(in the rows, 128 means zero)
These are runs of 6 systems, one row a step. Runs of the same system follow the same rule from any start.
run 1, H:
[[119 107  90 150  83 126 195 138 141 125 166 127 151 181  77 130 117 114
  162 122]
 [114 164 106  93  89 179 124 110 149  99 106 155 132 189  98 101  84 100
  126 133]
 [154 140 125 110 109 166  74 114 138  98 169 166  67 121  95 127 128  97
   80 104]
 [160  93 144 127  90 122 136 195 132  93 200 108 108 123 105 117 139 132
  123  91]
 [170 127 178 128  82 170 168 163 156 116 120 107 157 166 103 115 111 122
  175 144]
 [161 182 143 148 143 164 135  77 156 119 135 142 122 154  60 142  99  88
  149 135]
 [135 147  86 141 159 124 109 127 134  64 175 138  93 128  95 113  73 123
  127  81]
 [168  74 123 128 103 176 118 173 146  73 124 129  97 116 151  93  99 155
  145 113]
 [177  74 144 156  90 174 150 109 173 133 121 129 110 125  75 138 159 117
  157 140]]
run 2, Y (9 x 20):
[[163 110 152 148  88 135 165 162 155 103 179 109 115 150  64 130 129 119
  160 105]
 [108 172 149  93  97 142 138 153 177 109  72 127 120 169  86 116  81 108
  138 130]
 [159 190 164 106 135 145  76 122 129 126 105 151 123  99 149 156  93  77
   92 132]
 [168 126 107 165 175 104 113 142 127  88 166 126 117  73 139 151  80 116
  132  89]
 [118  93  74 136 126 151 146 109 140  59 100 129 126 124 154  93  88 146
  168 101]
 [147 149 131 131 122 206 120  48 113 110 128 157 132 164 130 104 135 126
  145 152]
 [133 155 112 145 178 143  94 103 120 150 195 145  99 160  58 120 121 139
  110 140]
 [ 90  88  97  91 136 112  77 150 164 114 126 127  92 118  84  89 130 139
   83 102]
 [164  79 177 100  99 155  99 104 159  99 104 112 141  80 124 108 176 103
  123 108]]
run 3, U (9 x 20):
[[131 139 153 128 132  85 108 174 152 179 114 131  64  94 105 179 142 118
   94 134]
 [114 136 147 102  78  89 135 145 118  90 192 118 122 123 109 133 165 102
  104  67]
 [145 135 157 127  70 169 177 106 112  93 134 120 178 165 144 112 136 117
  173 128]
 [164 156 135 168 160 163 160 147 135 140 101 131 115 158 129 130  73 160
  179 174]
 [ 99 143  99 140 161  81 123 167 147 123  93 132  51 100 138 150 100 158
  122 111]
 [101 138 137 113  96  94 127  86 126 108 118 141  90  86 136 163 191 100
  108  84]
 [149 159 156 138 121 156 140  55 109 111 189 132 156 155  87 126 164 105
  147 119]
 [114 149 114 128 168 155 140 121 126 103 132 112 160 189 109  70  79 166
  167 146]
 [102 129 129 112 163 127 108 137 157 137  26 121 109 108 158 115 101 153
  135 151]]
run 4, H (9 x 20):
[[140  64 105 177 130 127 178 119 159 158 122 111 157 132  89 138 143 136
  175 150]
 [ 80 131  75 120 146 134 131  94 162 144  86 137 158 172  76 105  91 119
  135 142]
 [112 124  86  90 143 141  50 122 148 130 115 159 106 120 119 110  97 106
   63 126]
 [153  62 121 117 108 118  83 181 128 146 174 130 124  90 135 132 142 123
   77 119]
 [152  87 148 134  87 128 164 182 129 172 151 107 190 151 120 135 134 119
  138 158]
 [124 182 127 132 118 147 151 112 130 174 124 143 176 190  94 146  91  88
  133 172]
 [117 189  77 126 144 128 102 111 106 116 164 173 107 150 128 147  72  99
   91 119]
 [145 106  92 123  87 140 121 170  97  86 170 155  91 114 191 132 112 136
  107 100]
 [159  85 146 140  44 161 173 136 118 122 141 138 123 139 154 138 175 132
  151 136]]
run 5, U, 9 rows:
[[131 119 103 147 188  81  92 144 146 181 148 124 135  95  90 159 104 104
   93 136]
 [ 86  71 102  99 112  75 126 146 133 121 160 105 171 110 111 109 160 115
  102  87]
 [151  71 148 118  69 168 146 113 149 149 113 119 188 142 112 112 164  99
  138 151]
 [167 123 127 143 129 153 130 181 156 167 147 129 144 168  76 127  71 120
  132 169]
 [ 90 121 100 111 110  73 145 218 147 137 103 117 124 127 142 134  78 130
  117 115]
 [133 109 164 127  66  93 164 149 136 147  97 120 127  88 155 179 178  99
  131 114]
 [177 129 157 165  99 138 165 139 130 122 202 124 113 141  82 155 151 115
  153 117]
 [101 137  91 134  95 137 184 159 132  90 138 131 112 192 111 106  91 155
  166 116]
 [ 97 167 137 133 106 124 170 127 145 147  37 137  97 142 152 159 125 139
  157 155]]
run 6, J, 9 rows:
[[143  80  71 139  65 187 150 140 134 136 130 162 140 167 137 117 104 121
  135 156]
 [111 125  94 131  87 153 138 115 134 179 154 164 117 192  71 132 141 117
  106 163]
 [ 94 131 130 105  97  99 143 168 132 146 189 117 124 180  61 121 149 130
  105 117]
 [140 157 188  99  63 113 146 195 132 115 153 115 121 142 116 140 135 108
  121 108]
 [157 195 193 141 106 131 168 148 149 127  98 119 111 141 113 168 106 109
  163 137]
 [112 189 114 153 158 107 168 145 138 105  96 129  98 145 122 148  64 141
  171 122]
 [109 184  75 133 136 125 131 120 104  78 144 162 104 138 164 135  66 119
  123 100]
 [142 168 108 135 131 161 118  54 101  70 179 160 123 140 123 123 118 102
  133  99]
 [126 108 125 127 125 159 131  66 146  65 144 130  90 137  85  91 162 142
  152  94]]
run 7, P, 9 rows:
[[100 143 107 151 143  91 162  91  84  71 158 121 116 110 168 132 147 156
  159  81]
 [114  79 102 128 101 152 126  76 131  83 118 146  79 110 147 108 181 151
  135  98]
 [121 103  96 120 135 149  73  88 152 148 114 164  63 118  91 130 154 126
   83 135]
 [129 119 130 119 177  84  68 165 147 160 132 120  96  80 104 144 123 123
   79 124]
 [173 121 187 110 158 110  89 161 130 111 133  90 167  69 152 120 122 112
  118 111]
 [161 144 192 118 146 156 129  78 142 102 100 101 190 116 115 109 138 102
  165 128]
 [ 94 132 111 129 157 131 147  87 164 129  72 110 171 160  82  98 104 126
  170 143]
 [ 94  95  44 135 153 119 133 141 130 131 135 132 174 158 126  92  70 139
  127 136]
 [138  85  69 154 124 116 136 124  95 132 223 137 169 130 131 132 133 118
  116 114]]
run 8, T:
[[145 109  95 117 161 125  70 131  94 128 192 136 166 101 156 117 107 112
   79 122]
 [162 137 162 117 112 143 105 145 110 106 228 123 121 147  87 112 148 119
  105 107]
 [123 146 164  98  78 152 131 148 171 102 111 134  66 160  63 116 136 123
  128 115]
 [116 105 139 105 118 121 110 152 187 122  30 121  91  87 133 126 121 127
  126 126]
 [127  96 139 130 159  83 114 124 117 119  98 103 143  45 190 145 151 134
  130 104]
 [147 142 154 147 123 127 151  70  72  97 177 126 146 106 169 143 181 126
  148 106]
 [133 156 138 146 109 186 148  52 120 128 142 153 118 179  96 125 159 127
  152 152]
 [ 90 111  76 123 148 145 105  94 159 172  90 149 111 161  77 113 128 139
  111 165]
 [ 87  63  70 109 134  92  96 163 127 164 135 132 148 113 138 115 128 129
   77 127]]
run 9, Y, 9 rows:
[[146  83  72 169 115 140 154  74 111 131 187 145 173 132 124 137 142 109
  147 125]
 [102 110  86 119 102 147 148 131 128 137 177 133 164 201  76  90 123 132
  129 137]
 [129 121 137  80  78 168  89 162 146 162 134 149 123 172  98 107 129 117
   79 156]
 [174 110 160 125 101 126 100 176 164 154 139 133  94  97  91 165 134  88
   92 125]
 [141 117 132 132 109  85 158 158 180 100 102 109 138  89  98 155  96  77
  148  86]
 [139 165 137 111 109 142 146 115 134  87  84 122 194 123 161 127  73  76
  153 116]
 [173 170 119 150 159 166 115 125  94 122 154 147 161 139 169 129  55 118
  138 152]
 [139 114  49 162 151 151 118 142 122 122 151 164  78 139 139 130  71 154
  122 137]
 [120  91  69 129  82 165 119  84 141  94 135 174  72 134 121 126 147 119
  114 106]]
run 10, T:
[[119 138 138 124 106 150 147 125 146 176 154 132 138 202  45 120 141 123
  131 164]
 [ 66 110 102  95 117 108 134 180 162 158  82 115 128 169  98  98 107 149
  117 147]
 [125  79 115 124 119  98 128 215 125 139 106 111 141 100 189 129 104 154
  123 135]
 [171 136 170 166 128  97 171 174 101 123 170 103 146 101 160 167 126 134
  161 117]
 [133 208 158 150 115 127 188 102 116 102 124 128 129 162 117 158 110 115
  179 123]
 [114 181 102 129 151 162 127  96 142 124  61 150 134 160 136 118  65 123
  145 160]
 [125 134  80 134 208 125  72 127 117 147 125 139 136 110 147 119  72 137
  100 151]
 [137 143 104 125 141 106  93 150  86 119 226 142 125 119 136 138 116 112
   76 100]
 [162 158 168  99  67 161 115 151 135 102 179 139 116 155  91 127 125  89
  101 110]]
run 11, P:
[[186 131 130 146 150 139  88 108 157 109 131 142 109  72 111 161  93  73
  113 107]
 [106 154 165  90 135  79 114 112 156 113 104 101 166  92  95 139 132  75
  114  87]
 [ 97 122 162  73 153 127  98 127 125 111 109  84 187 144 126  56 137 150
  126 128]
 [151 117 118 158 195 168 118  89 121 127 152 112 162 158 102  84 111 171
  163 160]
 [144  91  70 189 155 110 167 116 154 122 144 123 134 119  89 148  94 122
  170 113]
 [120  65  81 117  67 111 142 143 152 108 143 131 158 116 116 129 120  80
  108  88]
 [118 106 145  88  82 138 104 128 119 157 183 132 161 161  94 109 179 106
   82 134]
 [138 123 176 136 148 121 135 166 128 184 157 100 115 161  81 122 164 173
  135 166]
 [183 115 151 156 120 152 154 200 157 124 113 115 110 129 125 132  80 143
  167 147]]
run 12, J:
[[157 146 147 134 105 130 138  65 131  84 140 134 144  92 119 158 147  61
  143  86]
 [137 106 134 128 147 149 127  96 192  84  74 109 122 117  72  98 107 122
  166 109]
 [135 106  92 120 139 150  78 158 163 120  96 155  52 107 126 117  92 142
   95 131]
 [152 128 101 159 153 111  96 114 116 157 182 163  87  89 121 179 138 104
   84 124]
 [136  83 112 160 134  84 151 112 139 109 176 106 163  88  94 147 153  99
  144  83]
 [146  63 121 105  76 141 130 150 180  95  84 116 162 101 126 114 109  84
  134 107]
 [167 120 121 133 127 178  93 135 176 171  89 154 114 133  95 139  89 100
  109 176]
 [136 109  87 172 167 104 125 163 134 174 182 132  97 138  76 148 108 147
  118 147]
 [129  88  88 140  77  89 162 174 111 123 192 133 140 119 145 154 131 109
  115  95]]

Which system made each run below?
run 13, 2 rows:
[[109  89 118 146 169 113 154  72 149 124  93  94 177 112 102 108 152 136
  178 129]
 [ 88  83  62 147 145 125 154  85 103 103 142 127 151 139 148  94 140 168
  158 115]]
	T
run 14:
[[144 146 146  99 160 159  75 129 114  68 182 125 117 139 118  71 109 150
  112 104]
 [175 119 167 143 110 164 122 109 107  94 153 137  58 105 156 133 182 160
  140 116]]
	J
run 15, 2 rows:
[[107 143 120 123  60 110 187 192 144 133 128 131 120 178 105 146 103 116
  139 123]
 [117 169 171 135  85 101 195 169 135 148  92 116 118 145 136 171 133 128
  162 138]]
	U
run 16 (2 x 20):
[[ 62 101  78 105  98  85 154 143 137 110  78 118 165 123 155 118 112 117
  129 101]
 [117 101  95  98 110 163  93 107  83 136 168 145 171 158 161  89 148 135
   89 147]]
	P
run 17:
[[ 86 140 134 112 149  82 121 122  74 100 166 109 112 114 171 115 177 177
  117  92]
 [156  91 151 138 139 166 107  94 117  93 127 128  73  99 155 103 178 180
  147 122]]
	P
run 18 (2 x 20):
[[ 55 173  94  99 133  75 122 160 113 124 131 135  90 153 134 129 110 146
   95 108]
 [139 194 163 101 123 118 104 118  80  98 183 134 150 119 150 138 126  89
   96  98]]
	J
run 19 (2 x 20):
[[ 93 111  70 134  93  96 150  84 132 111 111 152 133  97 145 160 138  81
  116  89]
 [161  82 125 121 114 163 118  86 128 127 135 118 223 114 134 108 133  86
  133 137]]
	T
run 20:
[[128 183  90 146 154 113 126 115 139  86 127 148  92 117 115 150  58 102
  134  93]
 [155  84  96 131 115 150 112 127 124  50 136 139 111  87 178 107 106 128
  134  84]]
	H
run 21:
[[120 102 119 104  55 144 132 153 148 138 173 145 116 171  74 121 155 106
   96 122]
 [147 132 183  90  67 135 126 175 168 128 140 122 121 143  75 134 136  89
  105 115]]
	Y
run 22:
[[123  96  83 133 103 105 161 185 130 113 183 114 175 152 114 116  84 117
  134 108]
 [166 125 128 116  45 184 146 148 130 117 147 154 151 164 136 132 104  88
  123 140]]
	J
run 23:
[[135  84 110 146  90 127 137  97 168 157 135 149 103 113  71 163 174  86
  115 118]
 [107 131 139 105  98  94 149 119 152 118 151 107 185 142  67 127 135  69
  123  92]]
	Y
run 24 (2 x 20):
[[150  73  85 122  87 133 128 176 137  81 153 130 148 105 161 116  85 106
  122  91]
 [204 102 161 157 133 140 141 149 157  97 160 100 145 100  96 129 112 108
  165 108]]
	T
run 25:
[[153 122 184  78  86 167  97 170 135 116  84 121 145 118 174 103 126 118
  110 140]
 [204 140 155 140 119 155 103 171 120 123 150 142 123  93 167 157  85  95
  114 132]]
	U
run 26, 2 rows:
[[124  97 133  88  87 162 105 128 119 118 186 126 153 177  99  75 159 135
  101 128]
 [145 116 194 104  75 160 129 154 137 145 141 121  98 158 101 121 191 148
  122 147]]
	J
